(in the rows, 128 means zero)
Rotation paths and how fast each direction turns (degrees a step):
Each turn is a multiple of 5 degrees from 10 to 175, or 0.
Each row of a path follows its step; steps can be skipped.
Rotation 1:
step 0: [120 116 126 134 132 136 127 131 115 148 118 121 147 124 131 131 123 131
 137 121 132 128 120 126 123 140 121 116 118 130 122 133 128 125 129 124
 139 115 124 114 136 131 122 127 132 140 127 128 132 124 128 118]
step 1: [128 140 132 130 125 132 122 136 115 120 134 127 134 126 132 135 128 129
 120 136 132 126 137 136 134 124 118 129 142 115 122 129 139 121 117 133
 133 125 125 133 111 126 127 116 115 141 138 129 128 143 141 131]
step 2: [129 129 129 114 118 120 142 125 149 133 116 116 124 125 114 120 129 130
 120 145 133 137 131 116 131 122 130 133 133 134 127 128 127 131 133 121
 125 119 131 122 128 120 132 132 125 127 130 129 113 131 140 127]
step 3: [123 132 141 137 125 124 125 132 127 137 134 120 117 135 128 124 134 120
 144 117 133 131 126 122 116 143 113 120 110 127 126 134 128 118 122 132
 125 126 130 115 137 125 117 124 133 134 123 134 125 115 134 122]
step 4: [126 135 119 126 123 134 129 128 112 132 134 138 120 139 124 133 117 133
 114 127 116 118 146 139 132 130 119 116 138 131 131 128 130 122 115 129
 134 121 132 130 128 118 115 135 119 133 135 131 131 137 123 127]
step 5: [137 127 123 110 126 108 131 133 128 126 123 121 136 135 135 131 115 134
 117 144 141 141 132 119 121 121 134 133 123 122 134 128 128 127 136 126
 141 118 131 124 137 139 132 136 131 133 126 129 127 136 130 129]
step 6: [128 127 137 137 127 121 126 128 128 119 126 125 119 132 118 127 138 128
 143 108 134 138 136 121 140 111 129 127 114 117 132 133 124 123 121 128
 127 132 132 126 126 130 121 117 126 133 119 143 126 122 139 131]
step 7: [122 125 113 138 120 137 133 123 133 117 136 133 116 137 126 112 129 123
 118 134 116 122 132 129 138 131 124 123 130 140 136 123 136 128 133 122
 130 136 145 119 135 114 118 133 128 138 132 123 138 130 127 129]
step 8: [120 126 125 118 136 122 129 119 114 138 129 120 123 138 131 133 111 134
 132 139 132 128 110 132 116 118 130 128 120 123 128 126 142 118 131 125
 126 130 126 130 145 141 130 141 128 126 129 127 136 128 130 131]
step 9: [133 117 122 126 130 127 136 126 127 119 122 122 123 122 126 140 134 126
 137 114 120 130 142 132 130 113 130 123 125 109 125 139 131 140 115 137
 144 123 129 128 122 136 126 117 130 119 130 123 139 131 135 123]
step 10: [121 134 122 137 124 130 131 122 149 113 125 131 126 121 133 116 120 119
 109 130 130 133 124 129 131 119 114 132 137 129 130 116 117 121 137 129
 128 133 147 127 126 132 125 119 131 127 124 124 131 129 131 129]
step 11: [107 119 138 127 144 135 120 119 134 134 133 125 127 140 122 128 124 126
 140 135 133 132 120 132 136 126 131 121 124 125 117 130 134 125 132 121
 118 117 134 137 148 121 135 133 136 126 124 130 128 122 122 131]
[127 130 128 125 127 125 129 126 129 131 127 125 122 124 128 131 128 127
 124 127 128 125 127 129 123 129 126 128 129 128 129 129 130 129 124 132
 126 129 130 131 130 125 127 126 129 124 126 124 128 127 130 126]	60
[125 128 131 132 129 128 128 126 128 131 130 132 129 126 130 129 126 127
 124 127 126 129 131 131 129 127 126 126 125 133 132 129 132 125 128 129
 128 127 127 126 127 128 134 126 128 131 127 124 127 129 127 131]	110
[126 127 130 130 129 132 123 131 123 126 129 126 126 129 128 130 129 126
 131 130 127 132 129 129 126 127 129 131 126 127 127 129 128 130 123 129
 127 125 128 131 129 130 127 126 125 130 126 127 126 122 128 132]	135
Rotation 2:
step 0: [127 117 134 128 119 129 136 109 118 119 122 127 123 145 120 133 132 140
 137 135 134 133 135 127 117 126 116 130 126 138 130 122 123 143 140 125
 124 128 130 129 138 139 123 131 139 114 124 116 126 121 138 124]
step 1: [133 122 121 129 139 135 131 132 127 125 127 116 121 127 117 130 128 134
 131 134 128 132 136 134 126 118 124 113 124 116 111 122 145 146 137 133
 124 119 119 117 122 114 122 126 135 125 119 145 128 126 120 134]
step 2: [120 134 120 126 129 140 145 118 114 139 140 122 125 130 128 129 117 141
 117 116 121 131 134 127 138 127 131 135 125 121 114 123 121 137 131 137
 143 133 131 130 128 142 122 128 131 138 125 122 133 115 134 137]
step 3: [130 131 134 118 127 135 139 120 129 126 135 122 129 136 130 128 128 114
 124 143 134 125 127 132 136 138 119 124 121 115 118 149 144 121 123 137
 127 138 128 142 123 122 124 147 119 125 129 136 132 120 124 132]
step 4: [117 136 136 130 120 137 130 125 136 133 116 131 114 123 136 126 118 123
 128 125 131 130 109 140 130 140 135 126 111 138 118 116 131 134 124 135
 139 129 125 130 132 136 137 134 127 127 136 120 117 133 120 143]
step 5: [124 129 121 130 120 138 122 113 128 105 121 134 120 139 123 122 134 129
 141 137 135 133 125 144 134 130 129 140 126 123 136 139 122 128 129 119
 121 135 122 125 126 138 119 136 125 138 125 137 112 135 133 123]
step 6: [121 135 116 130 122 132 128 126 123 127 140 131 123 116 117 139 140 140
 133 140 128 111 125 138 123 124 138 117 127 141 121 118 136 139 120 111
 124 118 126 126 120 136 123 127 127 116 132 132 126 134 116 132]
step 7: [129 125 120 133 142 140 137 126 120 125 119 136 125 112 111 135 128 143
 131 122 135 140 134 128 125 139 122 124 129 117 135 135 121 125 112 126
 139 118 136 131 123 141 121 124 128 133 122 136 135 127 141 133]
step 8: [118 125 132 127 124 133 130 115 126 137 146 124 132 137 118 129 139 132
 131 131 132 130 135 111 124 151 124 128 118 127 136 114 136 130 121 138
 111 125 136 136 117 122 127 129 127 125 125 130 128 118 119 132]
step 9: [133 134 119 125 120 130 123 147 134 125 109 120 127 137 121 132 117 137
 138 132 146 143 130 121 126 129 126 132 116 131 120 120 130 131 121 140
 139 130 128 144 130 123 127 130 132 124 117 125 134 126 125 142]
step 10: [122 111 113 124 120 135 125 121 134 130 122 118 130 152 136 128 127 134
 116 120 125 129 121 138 136 135 133 134 122 122 128 116 125 131 130 115
 120 130 125 121 120 122 128 139 122 145 119 133 136 124 122 133]
step 11: [125 130 118 119 112 132 131 122 125 132 127 132 142 139 118 124 121 132
 118 142 119 131 115 137 123 116 128 130 126 143 114 130 135 122 118 128
 141 120 126 133 136 135 118 139 129 115 126 137 132 127 129 114]
[129 131 130 131 132 125 125 129 129 130 128 129 127 130 129 130 125 129
 127 127 128 129 130 129 131 126 129 127 126 132 122 127 130 128 123 128
 129 123 127 131 130 131 129 125 127 130 127 129 126 130 130 130]	145
[126 128 130 129 128 126 131 126 128 131 126 128 129 125 128 126 124 128
 122 129 130 128 128 129 125 130 122 126 129 130 132 129 134 125 128 130
 127 126 131 131 125 131 130 131 127 128 131 128 127 127 130 126]	85
Rotation 3:
step 0: [122 138 126 130 131 132 125 121 126 128 129 126 132 112 123 141 129 132
 124 118 139 130 127 137 128 130 124 101 127 121 137 141 124 124 132 124
 126 132 135 138 135 129 123 132 145 120 135 119 107 139 124 120]
step 1: [135 121 120 141 134 117 133 119 125 132 130 137 135 117 129 120 135 129
 129 131 126 121 140 127 118 139 131 118 130 120 132 130 138 129 122 122
 119 139 124 153 122 114 116 137 138 120 127 132 116 135 130 129]
step 2: [122 132 124 130 130 124 118 123 127 115 133 123 132 111 118 141 132 128
 135 117 126 123 129 121 110 136 131 122 133 116 137 132 140 142 122 129
 127 117 128 131 108 118 128 139 112 125 125 131 125 133 135 137]
step 3: [115 131 125 125 137 128 122 132 114 125 134 120 136 120 125 133 139 137
 125 113 146 136 113 131 117 134 129 120 134 127 130 118 134 134 124 123
 131 126 111 149 128 120 124 121 118 131 139 118 131 124 121 128]
step 4: [133 126 124 133 129 123 136 131 133 139 128 138 133 108 122 134 127 135
 139 115 141 136 128 122 133 131 132 124 130 120 133 112 126 123  98 130
 127 129 127 141 128 128 129 111 126 119 132 123 129 132 126 139]
step 5: [127 132 122 112 129 126 122 127 134 129 128 124 124  99 120 134 124 127
 126 120 132 133 138 127 137 131 125 112 126 137 136 116 139 124 136 126
 118 124 128 131 122 126 125 114 131 120 128 123 122 140 147 132]
step 6: [125 133 126 119 142 128 131 129 142 124 129 128 143 124 117 128 120 122
 129 123 128 120 121 131 126 127 131 115 123 130 145 126 137 125 133 127
 131 150 132 143 125 108 115 116 128 129 137 133 117 135 125 124]
step 7: [128 115 118 118 123 133 132 128 125 116 137 132 132 121 128 141 133 120
 138 121 127 113 136 126 116 136 124 122 132 125 133 134 141 124 116 122
 123 147 147 144 129 128 120 129 123 130 132 123 130 131 125 146]
step 8: [119 134 116 131 127 142 128 131 134 130 140 114 127 114 117 139 138 127
 131 114 132 131 143 135 115 132 120 125 121 130 122 143 129 132 120 125
 123 117 128 138 129 117 116 129 130 137 144 119 127 135 128 129]
step 9: [132 127 134 146 136 129 127 144 128 127 135 135 128 114 113 136 133 130
 134 125 146 141 135 130 126 138 128 120 124 116 120 123 133 128 132 135
 131 138 126 151 136 122 119 133 123 126 130 129 120 133 129 121]
step 10: [131 130 130 134 127 119 122 128 124 135 136 136 118 112 138 137 123 141
 132 106 123 133 141 131 114 137 132 126 134 124 134 114 137 130 126 129
 120 135 134 133 126 117 128 122 114 125 128 141 115 135 135 133]
step 11: [117 137 120 127 133 125 126 116 126 119 136 108 134 120 128 136 118 134
 122 109 124 134 135 121 128 127 140 113 133 115 146 123 124 129 138 127
 132 129 126 144 135 127 129 122 121 126 136 124 127 136 129 132]
[130 129 125 131 130 126 127 132 126 127 130 132 128 130 125 131 131 131
 128 127 126 127 130 125 125 131 127 130 127 129 126 130 130 127 127 127
 128 126 125 127 127 128 126 132 123 127 128 124 128 126 126 123]	55
[129 129 127 129 128 125 129 132 124 130 125 130 124 127 128 129 124 130
 125 126 128 127 128 128 132 128 129 123 123 127 130 124 126 128 128 127
 128 125 131 127 133 128 126 125 126 129 127 129 128 126 129 126]	65
[128 128 129 128 128 127 125 125 130 132 130 129 124 127 128 134 128 124
 131 130 124 130 127 128 125 127 129 126 129 126 126 127 128 128 125 121
 125 129 129 124 128 128 128 128 126 127 125 126 131 127 133 130]	130
[129 130 132 125 125 128 125 129 129 129 128 129 133 128 127 129 126 131
 123 128 125 125 129 124 133 127 128 129 129 130 130 131 127 126 127 125
 128 133 126 127 129 130 128 125 127 125 130 126 128 131 130 128]	55
Rotation 4:
step 0: [115 115 113 130 133 137 122 135 122 129 127 123 123 125 133 139 113 141
 138 121 133 132 126 114 129 131 121 119 132 120 128 129 127 143 125 136
 128 119 112 136 128 127 129 116 135 134 126 125 129 120 133 148]
step 1: [113 136 129 127 123 142 135 134 131 127 116 129 124 110 127 125 121 122
 142 126 118 131 123 123 123 145 141 120 122 125 135 116 119 140 132 130
 132 135 143 129 122 121 126 119 131 137 120 133 126 119 116 125]
step 2: [117 129 120 133 127 133 143 128 133 124 121 105 129 113 118 126 128 141
 119 139 131 131 137 129 118 121 140 130 122 131 139 113 126 113 130 126
 124 128 131 137 132 141 126 132 135 127 125 135 116 138 129 127]
step 3: [125 136 119 128 129 138 126 137 132 126 126 124 143 130 131 149 114 123
 126 139 125 143 131 127 121 108 118 124 138 123 128 129 128 128 128 134
 140 134 125 114 122 142 132 124 127 133 129 126 124 146 130 132]
step 4: [112 134 132 131 131 133 127 141 132 123 124 124 122 132 140 133 129 130
 147 134 133 135 119 129 123 121 130 126 119 112 121 143 121 130 107 135
 129 122 128 117 131 111 128 130 142 124 134 133 124 132 126 118]
step 5: [120 135 121 149 125 131 132 124 133 136 126 136 141 124 131 122 120 143
 137 127 107 123 127 135 120 127 127 121 126 124 128 130 128 124 123 138
 128 111 130 150 124 126 117 132 136 127 127 135 124 120 138 122]
step 6: [123 122 123 131 131 130 131 133 129 140 127 122 131 128 121 141 116 128
 141 131 117 131 128 124 123 133 139 132 133 131 134 124 114 131 116 132
 117 128 119 129 121 139 121 139 106 119 107 123 124 127 133 138]
step 7: [127 138 123 122 122 148 133 146 122 118 133 120 125 125 125 141 132 122
 126 128 122 130 132 123 124 137 124 128 141 122 125 130 118 135 130 133
 108 134 121 134 133 132 133 125 144 113 126 130 115 129 116 129]
step 8: [118 133 123 125 129 116 120 131 125 122 113 120 121 118 136 124 114 141
 128 135 124 128 116 133 122 120 120 127 129 117 124 115 122 140 134 126
 128 126 136 142 124 127 143 114 140 115 123 129 122 138 131 129]
step 9: [115 128 124 127 131 124 121 125 133 123 132 123 124 115 141 132 122 124
 146 141 121 136 128 119 120 127 132 128 124 124 149 121 128 119 135 130
 134 125 119 132 109 133 121 135 144 139 125 117 137 129 128 127]
step 10: [134 118 118 133 123 136 144 134 136 121 131 124 132 118 118 123 126 128
 140 139 119 139 137 124 121 129 126 131 117 125 127 139 130 145 117 124
 131 136 129 124 122 137 121 139 136 133 121 146 124 138 124 115]
step 11: [138 134 137 155 120 123 129 141 124 130 126 116 134 122 125 139 133 135
 131 129 118 138 121 126 125 125 130 129 131 120 118 126 128 120 123 141
 130 123 133 134 138 125 131 132 129 128 119 133 122 153 123 135]
[127 127 128 128 129 126 131 131 128 130 128 127 125 130 126 121 130 129
 131 124 122 128 128 126 126 127 131 127 127 130 128 128 132 131 128 130
 129 126 127 126 129 130 124 126 129 131 126 125 128 127 128 128]	80
[127 126 129 127 125 127 125 128 126 126 129 126 127 122 126 127 127 128
 125 128 129 130 128 126 127 129 128 126 125 131 126 125 128 131 129 124
 130 132 127 129 124 127 127 128 133 134 127 127 127 130 127 132]	45
[133 126 129 129 130 132 129 133 127 127 130 126 126 128 130 128 126 127
 132 125 128 130 130 129 132 125 124 127 128 131 127 132 126 129 130 126
 127 128 125 125 129 131 131 129 126 128 130 131 126 131 127 132]	100
[125 126 130 127 126 123 132 129 127 131 128 129 124 125 129 128 126 130
 130 129 130 128 129 132 127 124 130 131 126 129 124 126 126 130 125 128
 128 132 129 126 126 128 130 127 123 126 126 130 132 128 125 128]	160
Rotation 5:
step 0: [140 140 129 131 122 133 126 124 134 114 124 131 132 137 130 110 128 134
 128 123 135 120 123 128 124 133 136 124 135 137 134 134 128 129 129 109
 138 130 119 134 119 112 139 126 131 116 129 122 135 142 128 116]
step 1: [132 124 134 124 145 131 134 132 119 142 132 133 126 126 128 125 136 139
 130 124 135 133 129 131 119 141 124 145 139 119 129 118 124 138 123 129
 132 130 122 120 133 126 141 137 121 136 130 107 129 123 118 135]
step 2: [128 115 134 123 123 118 121 127 131 124 131 131 116 124 136 134 136 126
 128 110 126 115 109 120 122 129 130 125 126 130 117 122 130 109 127 139
 130 129 131 135 137 121 135 120 137 134 132 132 137 131 116 122]
step 3: [133 138 127 135 137 115 135 118 124 139 129 131 125 121 136 130 123 122
 144 129 144 135 131 119 129 131 117 129 140 132 132 138 138 124 126 140
 140 144 126 126 115 120 119 127 124 123 122 132 135 130 138 121]
step 4: [132 123 124 130 125 128 131 132 125 107 132 118 125 137 142 129 130 122
 125 122 136 138 126 119 140 135 116 136 145 127 131 126 121 137 135 122
 111 138 132 138 140 137 126 127 140 131 128 121 124 122 125 132]
step 5: [133 141 105 129 141 125 127 139 122 127 125 135 118 128 137 133 131 122
 126 123 127 114 121 126 132 132 122 137 116 121 117 117 135 129 130 129
 132 118 119 119 132 138 124 115 119 122 126 135 122 136 133 127]
step 6: [126 124 141 118 131 133 127 131 127 129 119 125 129 129 138 128 120 126
 142 128 125 117 131 124 117 126 137 131 128 132 129 124 126 140 144 128
 112 132 140 127 113 125 114 129 135 127 123 124 134 149 134 120]
step 7: [125 109 117 133 125 128 145 114 122 139 126 131 121 138 117 132 128 134
 133 120 128 138 138 133 128 136 122 128 129 130 123 114 133 123 123 109
 114 124 124 126 120 143 130 123 130 126 131 128 128 124 133 118]
step 8: [143 127 124 126 131 128 130 139 119 123 115 138 128 129 119 135 123 127
 117 121 118 138 119 127 129 140 136 112 117 141 124 138 118 135 142 135
 136 128 124 139 123 128 127 118 128 127 138 120 134 131 122 125]
step 9: [131 133 139 120 128 128 133 123 124 130 128 107 124 113 121 140 125 136
 117 127 136 122 136 124 134 123 131 137 123 124 124 122 128 131 131 114
 142 143 121 118 115 122 130 120 127 136 123 115 129 126 132 126]
step 10: [117 126 137 117 132 121 126 126 117 120 117 142 127 126 123 146 123 130
 116 127 127 129 126 122 120 127 127 132 140 132 111 136 138 128 122 123
 112 126 132 127 141 125 132 138 130 128 131 133 143 118 130 137]
step 11: [125 123 106 143 120 124 130 133 128 126 128 127 129 114 132 136 124 125
 125 128 142 129 130 138 122 126 131 119 122 118 123 141 126 113 139 126
 138 139 129 126 128 135 130 137 126 125 117 135 140 143 125 129]
[130 126 129 129 129 132 126 127 130 130 130 127 125 129 127 127 129 130
 131 129 127 128 130 131 124 133 129 123 126 133 127 123 127 130 127 128
 126 125 128 127 126 126 131 127 126 126 131 124 129 129 125 124]	55
[130 125 129 133 126 126 127 122 128 133 127 126 126 131 126 128 127 128
 132 125 125 131 127 126 125 130 129 126 125 126 129 130 130 126 131 131
 127 130 130 129 128 130 128 129 128 132 128 131 128 129 128 131]	80
[129 127 132 127 129 125 133 130 128 125 125 126 131 128 129 127 129 127
 126 125 128 128 131 131 128 128 128 126 128 127 130 130 126 129 131 136
 123 126 127 126 130 127 126 130 126 127 131 126 131 129 126 129]	160
Rotation 6:
step 0: [119 122 123 123 130 129 133 124 123 131 127 124 129 134 119 145 140 121
 140 136 125 118 137 137 133 131 132 139 111 128 144 114 124 137 136 128
 135 134 126 134 117 121 131 137 136 133 129 119 135 129 138 117]
step 1: [149 136 133 119 139 128 128 122 121 121 125 130 123 132 111 132 122 135
 125 125 134 124 133 130 134 117 118 121 123 124 133 127 126 125 138 128
 133 134 113 129 133 138 137 135 140 144 137 114 134 120 134 133]
step 2: [123 133 129 132 140 124 134 137 129 130 116 115 127 136 129 120 137 125
 128 128 128 131 128 143 127 132 135 113 127 149 136 135 133 122 131 130
 137 126 131 129 137 150 125 134 136 146 131 132 134 122 122 128]
step 3: [123 133 112 128 129 149 114 127 121 131 134 125 132 131 128 127 130 127
 117 138 128 135 129 137 119 141 132 121 123 114 127 137 112 123 132 137
 144 122 131 134 140 133 131 139 124 135 124 129 136 126 131 119]
step 4: [138 123 133 132 131 148 117 117 125 119 136 129 127 132 144 126 112 124
 130 129 130 134 144 127 129 125 133 130 118 124 131 122 134 121 127 137
 121 112 125 124 130 129 118 129 138 145 126 139 126 121 124 131]
step 5: [117 134 121 126 139 130 126 120 131 127 130 112 137 123 132 125 130 120
 125 133 127 117 136 140 136 124 135 131 123 136 133 137 132 126 124 123
 125 114 108 131 118 107 121 131 127 138 132 132 129 144 124 128]
step 6: [126 125 119 114 136 127 115 117 118 130 139 135 127 118 116 141 131 130
 132 149 133 131 122 129 138 126 127 123 124 142 126 121 132 141 127 133
 129 129 117 140 135 119 127 135 131 134 130 128 118 120 138 129]
step 7: [139 136 132 139 144 122 128 130 128 126 111 126 125 123 127 137 124 120
 123 124 144 127 134 123 130 134 120 118 127 141 136 111 116 141 125 127
 132 124 132 133 127 121 127 136 132 142 130 130 130 121 131 142]
step 8: [129 140 129 126 141 128 138 123 131 125 127 129 122 131 129 128 139 124
 132 132 128 132 135 130 132 139 134 113 124 128 153 139 125 127 142 131
 139 133 134 130 121 127 133 147 133 124 114 129 123 138 138 125]
step 9: [134 125 124 128 128 135 125 131 141 131 120 130 130 126 124 117 128 139
 130 137 131 130 132 125 144 119 129 123 116 109 122 122 124 118 130 130
 133 128 123 131 137 140 139 148 136 144 120 139 122 125 137 123]
step 10: [127 117 135 135 133 144 140 130 125 131 116 111 132 143 136 117 116 119
 122 145 120 125 129 139 131 129 128 136 133 132 133 123 133 123 132 125
 128 114 126 131 140 130 129 141 137 132 134 126 125 131 131 139]
step 11: [145 128 108 120 130 149 116 123 132 134 133 117 129 120 122 134 131 119
 125 136 118 125 130 140 127 132 138 130 129 132 139 131 135 126 119 122
 130 135 118 122 140 126 123 132 125 127 122 122 137 134 131 134]
[135 129 127 127 130 126 127 129 128 127 127 126 130 129 127 134 129 131
 127 126 126 127 124 128 128 131 129 130 127 133 127 130 128 132 130 126
 124 127 127 129 126 129 129 128 128 129 130 127 128 125 130 125]	65
[130 133 128 124 130 131 128 129 128 129 132 131 124 127 125 129 124 128
 126 131 125 130 131 126 125 124 130 129 130 127 130 132 128 129 126 130
 126 130 128 130 130 130 131 127 127 127 129 126 124 130 131 127]	145
[127 128 133 131 129 126 133 130 132 127 124 124 128 128 129 130 125 125
 126 130 128 128 131 124 126 126 124 130 127 131 129 129 130 126 126 131
 127 127 128 131 128 130 125 125 125 131 128 130 129 125 128 127]	135
[129 129 127 127 127 133 131 131 132 128 125 127 130 133 127 130 129 126
 130 127 129 126 126 126 131 125 126 130 127 129 130 124 129 128 128 129
 130 132 128 126 128 129 131 133 126 122 128 128 124 128 130 130]	35
[130 125 129 131 130 130 129 123 129 125 130 125 129 131 126 129 127 125
 128 123 128 129 130 126 124 129 125 124 126 125 132 129 130 131 127 125
 125 129 128 124 130 127 129 126 129 128 128 126 129 131 129 131]	110
